The same turns and mirrors carry the whole set onto itself and the rows of a family onto each other. Which other rows belong to the same family as each row named below? List them in the order they appear above.
These 28 rows form 7 families of 4 rows each.
K320: [-21  -7  13  -7  14 -18  -2  -7 -19   6 -19  16]
K378: [-23  -6  16 -14  15  -9   2  -1 -27   0 -11   5]
K753: [  7   0   7 -14  20   6  -2  -6   0 -19 -13  18]
K243: [-20  -8   7  -4  17 -17   1   6 -25   4 -12  15]
K443: [  5  12   6  11 -26   0  14 -11  19 -16   4  -5]
K690: [-14   8   7  10 -33 -23   8   4  -5  11   2 -13]
K329: [ 13  14   2  18 -22  -4  10  -3  19 -13   6   0]
K820: [ 14  12  -4  14 -26  -9   7  -5  20  -9   4   2]
K257: [ 10   9   3   7 -26  -3  14  -5  19 -14  13   4]
K288: [ -9   4   2   4 -31 -22  14   6  -1  17   3 -12]
K72: [  9  12  -3  10 -25   0  13  -2  11 -16  13  -8]
K941: [  3   5   9 -15  16   2  -9   0   1 -26 -12  17]
K210: [-27  -9  12 -12  12 -11   5   1 -24   1 -16  10]
K686: [  3   9  15 -19  19   4  -1  -7   5 -23 -10   9]
K635: [ 10  16   4  11 -31  -8   7  -8  17 -15   3   1]
K562: [  3   2   8 -21  18  -2  -2   0  -3 -30  -8   4]
K777: [ -7   7   7  10 -34 -16   2   0  -2  24  -4  -1]
K651: [-19  -9   9 -13  19  -9   0   5 -23   6 -12   6]
K865: [  7   1   8 -20  16   4   2  -1  -6 -24 -11  17]
K138: [-23  -4  10  -2  16 -14  -1  -2 -26   3 -21   4]
K83: [ -9   5  10   7 -31 -19  13   7  -4  19  -4 -12]
K77: [-13   7   8  14 -30 -21   3   4   1  17  -2 -13]
K163: [ -9  15   8  11 -30 -22   2   8  -8  17  -4  -9]
K417: [  5  -5  10 -22  14   5  -1  -2   5 -23 -12  13]
K110: [-21 -14  11  -8  16  -9  -5   3 -19   4 -12  11]
K337: [ -7   0   2  10 -34 -22   4  10  -9  16  -4  -6]
K370: [  4   4  12 -12  17   4 -11  -8  -4 -23 -14  16]
K446: [ 10  19   2  10 -28  -7  16  -6  14 -15   3  -4]

The rest of the family of K562: K320, K72, K777
The rest of the family of K329: K941, K210, K83
The rest of the family of K77: K865, K110, K446
The rest of the family of K288: K378, K820, K370
The rest of the family of K138: K257, K686, K337

The same turns and mirrors carry the whole set onto itself and the rows of a family onto each other. Which other rows belong to the same family as each row named below? List them in the order they appear above.
These 32 rows form 4 families of 8 rows each.
K388: [  5  10  18  -7 -14  -9  10  19  14  -7  10 -22 -42  30   3 -11 -22 -19]
K575: [-25   2  -3  -5  -4 -21  -2 -10  13 -25  19 -22 -35  16 -21   7   7 -16]
K20: [ -9  13  22  -9 -17 -21  15  14  11 -20  10  -8 -16  30  12  -1  30   8]
K762: [ 10  -8  16   7 -23 -28   9 -11   6   8  35   5 -36  37  -5   6  10 -15]
K904: [  3 -31  16   0 -16 -14  21 -23  13 -19  28 -13 -44  29  -3  -9 -11 -24]
K713: [-10 -19 -14  -8  -5 -10  -1 -30  12 -23  38 -20 -27  19  -3   8   5  13]
K937: [  3  -7   6   9 -21 -29   0   3  -8 -21  43 -14 -20  20  11  -2  25  -9]
K872: [  1  -3  -1 -16 -25  -6   7  22   3 -21  -3 -12  -4  13  12 -18   4  15]
K71: [ -8   8  19  -6 -22  -9  25   1   8 -35  13 -21 -38  19  -1   3  -4 -23]
K263: [-13 -13  27  -7 -22 -27   9  -2 -12  -9  24 -10 -34  23  -2   3  26 -11]
K731: [-13 -10  -9 -26  -4  -3   5  12  27 -28   1 -25 -14  21  -2 -23  -7  17]
K600: [ -8 -28 -11 -11 -14 -23   4 -19  18 -13  26   2  -7  28  -9  -5  25  21]
K319: [  6 -31 -15  -9 -10 -12   1 -14  22   0  24 -12 -34  30 -17 -14 -27  -7]
K32: [-14   2  -1  -9 -23  -5  12   9  -2 -26  -4 -14 -22  11  -8  -3  -4 -27]
K913: [ 11  -4  22  -2 -20 -23  17  27  12  -2  -5  -4 -17  41  -1 -20  -6 -11]
K448: [ 14 -15  27  -5 -22 -15  17   5  16   9  -4   3 -19  39   8  -8 -18 -11]
K463: [ 11 -21   0  -4 -11 -27  -2 -15   4  10  25  -1  -8  47  14 -25  11  12]
K924: [ 12 -30  13   6  -9 -28   2 -16  23  -5  34 -14 -15  46   8  -9  -2  27]
K531: [  3  -8 -19  -5 -17  -7   6  -5  23 -16   0 -25 -30  33  -9  -7 -36   7]
K760: [ -3   4  -3  -3 -17 -19  -6  15   7 -11   1 -13   7  28   4  -5   6  25]
K355: [  5 -33  -6   1 -11 -22 -12  -9  16   6  16  -6  -2  38   0 -16   0  25]
K245: [-18 -10 -14  -2 -11 -18  -3 -12   7 -37  33 -31 -20  20  -8  -5  13  13]
K135: [ -9  -6  -9 -11 -18 -21   1  16   6 -34   4   0 -15  19  17 -11  15  21]
K871: [ -3 -22  12  11  -8 -26   6 -29  20  -6  32 -15 -36  45 -12   5 -10 -13]
K729: [-11  -2   9  -8 -15  -6  15  14  20 -35   7 -22 -36  12 -17  12 -13  -9]
K466: [ 23 -21  12 -14 -23 -12  15  10  20   4  18   1 -16  43  15 -23  -3  18]
K464: [ -3 -14 -22  -3 -26 -18   8 -20  13 -39  17 -20 -26  30 -18   5   2  14]
K516: [  0 -14  35  -1  -5 -15   7  14   7  10  12  -8 -13  27  19 -18  -7 -14]
K642: [ -4 -20   7 -12 -11  -4  13 -10  28  -9 -14 -14 -18  37 -11 -11 -30  10]
K586: [ -5 -16  31   0 -14 -26   7  -1  -1 -12  29  -1 -10  26   8  -5  30  -7]
K354: [ 13  -9 -17  -4  -3  -5   8   0  35 -16   8 -13 -11  37  -1 -16 -27  12]
K470: [  7 -17  17   0  -7 -10  15 -19  17   8  27 -22 -29  40 -20  -2 -16 -21]

The rest of the family of K466: K388, K575, K20, K762, K731, K600, K319
The rest of the family of K355: K872, K71, K448, K531, K245, K871, K586

